In the data rows, 128 means zero.
Some points:
[115, 132, 131, 112, 93, 126, 115, 133, 101, 85, 90, 146, 192, 106, 126, 167, 144, 97, 152, 151, 154, 112, 123, 101, 123, 203, 122, 150, 121, 148, 122, 101, 155, 151, 113, 97, 104]
[172, 172, 87, 144, 87, 145, 80, 103, 127, 124, 110, 65, 153, 165, 174, 156, 165, 148, 76, 122, 105, 149, 126, 153, 78, 105, 168, 176, 131, 103, 168, 119, 135, 91, 105, 194, 159]
[132, 138, 149, 199, 170, 123, 157, 93, 101, 179, 80, 148, 142, 62, 143, 94, 165, 171, 81, 191, 82, 129, 168, 72, 131, 146, 130, 108, 111, 180, 152, 147, 149, 106, 78, 69, 163]
[119, 111, 91, 88, 111, 136, 113, 77, 128, 88, 155, 78, 60, 122, 150, 80, 114, 77, 131, 119, 189, 76, 122, 104, 162, 144, 173, 105, 139, 151, 124, 97, 71, 114, 114, 171, 111]
[154, 166, 121, 112, 105, 134, 144, 174, 145, 105, 159, 122, 77, 171, 97, 204, 110, 154, 146, 79, 110, 133, 153, 135, 71, 106, 169, 184, 101, 132, 161, 101, 161, 104, 171, 114, 157]
[195, 71, 134, 128, 98, 95, 61, 145, 163, 150, 115, 101, 35, 104, 126, 186, 134, 107, 79, 137, 159, 163, 86, 79, 135, 121, 112, 124, 180, 84, 150, 157, 94, 125, 167, 145, 151]
[154, 121, 70, 120, 74, 136, 167, 85, 129, 177, 120, 138, 94, 118, 142, 188, 99, 124, 126, 135, 70, 158, 124, 174, 106, 85, 152, 98, 103, 159, 113, 146, 146, 158, 123, 109, 77]
[100, 118, 125, 166, 104, 134, 117, 133, 129, 136, 178, 90, 152, 134, 190, 150, 105, 145, 124, 124, 104, 141, 136, 73, 125, 90, 87, 148, 166, 121, 62, 113, 83, 143, 123, 119, 124]
[122, 158, 150, 115, 152, 125, 96, 99, 91, 175, 141, 97, 165, 96, 115, 97, 102, 115, 155, 160, 115, 92, 142, 156, 145, 152, 92, 129, 107, 129, 135, 138, 136, 102, 148, 110, 108]
[138, 152, 102, 127, 129, 154, 156, 114, 151, 120, 112, 133, 127, 160, 68, 122, 126, 158, 110, 47, 153, 97, 131, 97, 128, 159, 173, 104, 100, 147, 113, 174, 138, 169, 78, 90, 125]
[163, 149, 157, 115, 76, 141, 201, 151, 18, 123, 138, 167, 123, 79, 112, 145, 139, 82, 123, 153, 125, 96, 149, 125, 134, 181, 185, 98, 112, 165, 145, 143, 162, 133, 165, 172, 117]
[140, 159, 124, 126, 122, 160, 167, 106, 111, 152, 163, 83, 135, 126, 55, 97, 140, 152, 95, 141, 171, 80, 172, 129, 69, 109, 90, 151, 139, 125, 154, 116, 102, 101, 170, 115, 102]
[126, 136, 134, 160, 144, 114, 119, 127, 83, 134, 150, 122, 185, 194, 88, 173, 114, 114, 133, 121, 82, 137, 99, 143, 142, 139, 166, 140, 141, 164, 128, 139, 99, 87, 87, 136, 135]
[93, 61, 154, 178, 138, 105, 134, 94, 161, 109, 133, 110, 183, 100, 116, 97, 70, 62, 201, 152, 146, 136, 115, 134, 101, 189, 130, 154, 149, 59, 170, 122, 94, 106, 160, 154, 155]
[73, 165, 149, 104, 136, 144, 180, 91, 127, 144, 124, 98, 143, 110, 100, 188, 112, 193, 120, 92, 102, 137, 164, 129, 162, 172, 141, 130, 128, 149, 163, 148, 130, 164, 138, 120, 121]
[181, 126, 187, 118, 144, 73, 130, 109, 78, 141, 133, 180, 118, 203, 125, 139, 98, 137, 81, 139, 139, 148, 142, 178, 173, 118, 67, 117, 155, 109, 161, 169, 134, 130, 129, 59, 141]
[152, 122, 128, 177, 203, 183, 82, 86, 156, 138, 145, 106, 107, 78, 129, 137, 89, 125, 128, 140, 138, 64, 133, 159, 122, 140, 76, 83, 131, 157, 132, 96, 122, 168, 137, 151, 199]
[194, 167, 104, 131, 72, 170, 109, 106, 110, 171, 93, 142, 43, 164, 163, 109, 152, 78, 175, 82, 169, 107, 74, 158, 192, 130, 74, 167, 142, 148, 117, 72, 107, 145, 75, 221, 98]
[195, 108, 86, 193, 159, 157, 81, 134, 87, 80, 129, 102, 153, 113, 92, 104, 147, 150, 179, 153, 100, 112, 137, 111, 163, 130, 116, 124, 133, 139, 126, 96, 68, 94, 154, 170, 101]
[138, 143, 127, 143, 114, 99, 122, 170, 143, 144, 149, 122, 128, 35, 117, 114, 89, 149, 145, 102, 131, 128, 142, 156, 167, 184, 106, 143, 77, 130, 77, 96, 84, 70, 171, 171, 107]
[101, 100, 112, 82, 88, 161, 68, 130, 160, 132, 173, 144, 139, 125, 170, 66, 42, 129, 178, 155, 164, 140, 173, 141, 131, 133, 164, 170, 146, 92, 123, 176, 126, 123, 130, 184, 185]
[203, 152, 185, 96, 190, 130, 85, 162, 107, 122, 157, 122, 129, 96, 95, 157, 59, 114, 118, 70, 118, 98, 124, 100, 137, 117, 106, 116, 81, 72, 92, 84, 157, 101, 114, 137, 134]
[141, 158, 118, 122, 138, 76, 127, 154, 161, 133, 93, 91, 129, 178, 144, 91, 91, 114, 130, 142, 126, 110, 177, 147, 133, 100, 120, 112, 85, 141, 52, 151, 163, 187, 136, 115, 152]
[133, 129, 129, 132, 173, 161, 165, 120, 132, 102, 200, 133, 107, 140, 77, 71, 119, 146, 95, 159, 63, 118, 174, 171, 145, 109, 87, 189, 143, 197, 118, 84, 176, 100, 143, 72, 81]
[159, 109, 136, 112, 131, 142, 106, 144, 165, 111, 137, 143, 118, 145, 160, 144, 163, 197, 142, 135, 95, 141, 69, 146, 123, 149, 128, 94, 153, 184, 113, 36, 104, 84, 127, 130, 158]
[132, 135, 95, 163, 162, 131, 142, 132, 98, 170, 142, 128, 83, 171, 159, 102, 144, 101, 103, 126, 133, 162, 204, 54, 120, 208, 107, 104, 89, 112, 67, 127, 128, 98, 156, 153, 71]
[105, 119, 176, 212, 103, 175, 116, 122, 179, 114, 164, 136, 133, 110, 137, 108, 139, 121, 123, 104, 148, 122, 158, 154, 189, 49, 134, 129, 124, 100, 174, 132, 103, 122, 129, 123, 108]
[127, 138, 115, 133, 43, 139, 165, 100, 177, 139, 82, 172, 125, 99, 94, 169, 105, 73, 110, 165, 87, 105, 107, 104, 105, 100, 63, 53, 176, 141, 144, 107, 144, 77, 110, 108, 102]
[112, 133, 96, 145, 143, 102, 126, 146, 131, 98, 134, 143, 137, 76, 112, 99, 173, 72, 177, 158, 128, 136, 151, 122, 148, 142, 152, 118, 181, 99, 105, 141, 66, 152, 133, 138, 102]
[82, 125, 106, 90, 142, 128, 155, 186, 148, 111, 135, 120, 137, 126, 158, 142, 130, 115, 92, 147, 100, 146, 116, 137, 143, 128, 147, 124, 123, 94, 131, 87, 159, 125, 73, 144, 113]
[80, 110, 108, 138, 150, 180, 182, 139, 140, 111, 126, 114, 70, 127, 132, 180, 134, 103, 138, 117, 163, 181, 171, 202, 59, 112, 148, 129, 106, 150, 78, 63, 143, 54, 128, 103, 210]
[105, 87, 146, 110, 126, 116, 170, 141, 132, 146, 153, 135, 106, 130, 147, 96, 103, 163, 127, 174, 77, 103, 122, 123, 112, 166, 142, 115, 109, 70, 120, 146, 109, 178, 132, 107, 93]
[182, 97, 102, 72, 115, 160, 143, 76, 162, 158, 137, 223, 175, 176, 183, 153, 122, 182, 143, 184, 191, 76, 144, 125, 156, 57, 92, 141, 71, 108, 125, 104, 77, 131, 159, 162, 124]
[123, 113, 169, 128, 151, 86, 138, 174, 183, 104, 131, 80, 105, 156, 168, 147, 97, 147, 115, 129, 146, 171, 124, 126, 98, 166, 122, 123, 91, 162, 214, 147, 140, 97, 85, 120, 115]
[151, 136, 56, 143, 142, 145, 89, 126, 129, 80, 199, 131, 119, 73, 121, 160, 178, 112, 184, 146, 142, 117, 114, 148, 98, 86, 105, 110, 172, 101, 187, 111, 159, 103, 147, 81, 124]
[119, 124, 106, 90, 165, 121, 109, 173, 152, 151, 154, 123, 132, 131, 157, 97, 91, 92, 126, 90, 155, 176, 120, 106, 86, 77, 160, 70, 99, 181, 151, 138, 115, 150, 156, 111, 128]
[138, 113, 118, 151, 120, 149, 91, 143, 122, 188, 109, 89, 173, 169, 35, 122, 136, 148, 91, 120, 158, 140, 154, 153, 151, 113, 142, 124, 130, 164, 127, 120, 116, 142, 136, 98, 127]
[197, 112, 205, 109, 127, 78, 150, 112, 136, 121, 103, 117, 137, 103, 177, 124, 153, 112, 146, 100, 111, 153, 108, 148, 131, 98, 206, 182, 177, 128, 97, 154, 126, 167, 127, 159, 102]
[146, 158, 101, 142, 153, 122, 163, 109, 194, 147, 168, 114, 146, 128, 175, 92, 169, 126, 107, 67, 127, 153, 105, 89, 161, 170, 144, 195, 113, 120, 127, 159, 130, 90, 170, 113, 146]
[102, 126, 152, 110, 138, 105, 86, 153, 132, 86, 89, 143, 166, 88, 101, 177, 113, 101, 118, 138, 179, 163, 74, 110, 119, 164, 109, 166, 102, 139, 139, 151, 186, 202, 125, 128, 93]
[143, 179, 151, 124, 118, 91, 183, 90, 98, 150, 143, 123, 128, 167, 120, 134, 87, 142, 140, 195, 166, 186, 99, 158, 118, 82, 153, 104, 75, 135, 112, 162, 141, 159, 131, 149, 147]
[164, 103, 142, 110, 108, 149, 128, 173, 95, 127, 63, 171, 94, 111, 131, 184, 46, 117, 99, 136, 135, 60, 79, 180, 122, 57, 156, 138, 157, 167, 139, 150, 182, 82, 124, 90, 103]
[97, 136, 150, 145, 160, 128, 143, 161, 90, 107, 111, 89, 159, 134, 143, 125, 158, 138, 147, 138, 165, 95, 109, 144, 109, 165, 144, 101, 134, 142, 115, 155, 137, 121, 161, 172, 74]
[116, 65, 104, 114, 148, 109, 117, 92, 74, 140, 128, 155, 136, 136, 115, 140, 162, 119, 101, 128, 81, 71, 124, 121, 179, 138, 82, 127, 159, 147, 131, 121, 129, 135, 155, 177, 148]
These points spread out most along one direction. Take the direction at right angles to it along which they spread out most. Go by this last direction. How far along it is each point below, from 0 to 99? 50 is the average, and the first point above lies past it. One standard deviation of the points above along it is 16.
[153, 154, 150, 101, 141, 175, 164, 151, 138, 146, 138, 87, 114, 151, 151, 98, 140, 177, 81, 100, 132, 227, 52, 81, 171, 163, 147, 173, 85, 88, 132, 114, 128, 141, 141, 121, 185] 49
[108, 168, 162, 120, 148, 122, 105, 77, 96, 133, 65, 145, 120, 117, 126, 80, 118, 134, 151, 156, 77, 158, 140, 135, 65, 126, 100, 141, 136, 153, 141, 137, 118, 89, 154, 90, 127] 62
[119, 204, 155, 139, 144, 141, 163, 182, 136, 160, 138, 138, 127, 152, 102, 127, 111, 126, 166, 194, 116, 110, 154, 116, 152, 146, 166, 109, 160, 88, 131, 172, 117, 121, 135, 136, 109] 65
[65, 123, 109, 178, 84, 64, 149, 98, 102, 110, 121, 116, 134, 163, 149, 97, 158, 143, 114, 119, 112, 145, 146, 73, 162, 104, 150, 85, 139, 82, 147, 122, 167, 105, 170, 151, 108] 62
[96, 98, 71, 85, 108, 110, 122, 205, 159, 74, 55, 130, 66, 80, 148, 138, 191, 78, 176, 164, 119, 152, 109, 132, 141, 114, 142, 144, 147, 98, 196, 94, 98, 157, 176, 135, 179] 31
[66, 102, 129, 98, 160, 86, 178, 114, 104, 164, 75, 131, 150, 117, 100, 141, 136, 142, 147, 95, 133, 113, 99, 116, 132, 70, 151, 131, 137, 75, 96, 102, 95, 125, 86, 145, 128] 50
[146, 93, 151, 131, 139, 116, 28, 129, 127, 194, 151, 181, 119, 147, 105, 92, 181, 153, 101, 113, 164, 110, 141, 152, 93, 152, 117, 116, 150, 170, 112, 105, 203, 131, 118, 133, 95] 50
[103, 150, 80, 154, 128, 98, 144, 147, 140, 117, 160, 146, 77, 103, 139, 58, 136, 141, 117, 132, 98, 113, 97, 186, 86, 71, 117, 160, 98, 178, 110, 102, 106, 101, 108, 115, 165] 43
[93, 70, 189, 117, 130, 138, 171, 124, 162, 87, 137, 171, 162, 125, 58, 140, 175, 160, 145, 136, 99, 167, 110, 67, 131, 106, 94, 141, 122, 97, 74, 222, 143, 95, 74, 187, 147] 61
[64, 197, 168, 96, 145, 159, 90, 120, 126, 93, 81, 153, 161, 152, 114, 143, 121, 108, 104, 135, 81, 123, 130, 140, 138, 165, 134, 87, 122, 88, 131, 149, 66, 144, 116, 102, 110] 64
[187, 152, 128, 144, 112, 120, 153, 143, 86, 120, 150, 178, 197, 139, 140, 86, 106, 206, 110, 80, 135, 151, 160, 126, 117, 146, 75, 113, 146, 92, 126, 111, 121, 162, 116, 110, 113] 62
[144, 151, 212, 91, 110, 128, 91, 156, 129, 147, 121, 88, 148, 169, 118, 139, 140, 74, 172, 109, 100, 82, 171, 130, 154, 139, 102, 80, 56, 103, 122, 193, 121, 154, 152, 63, 124] 62
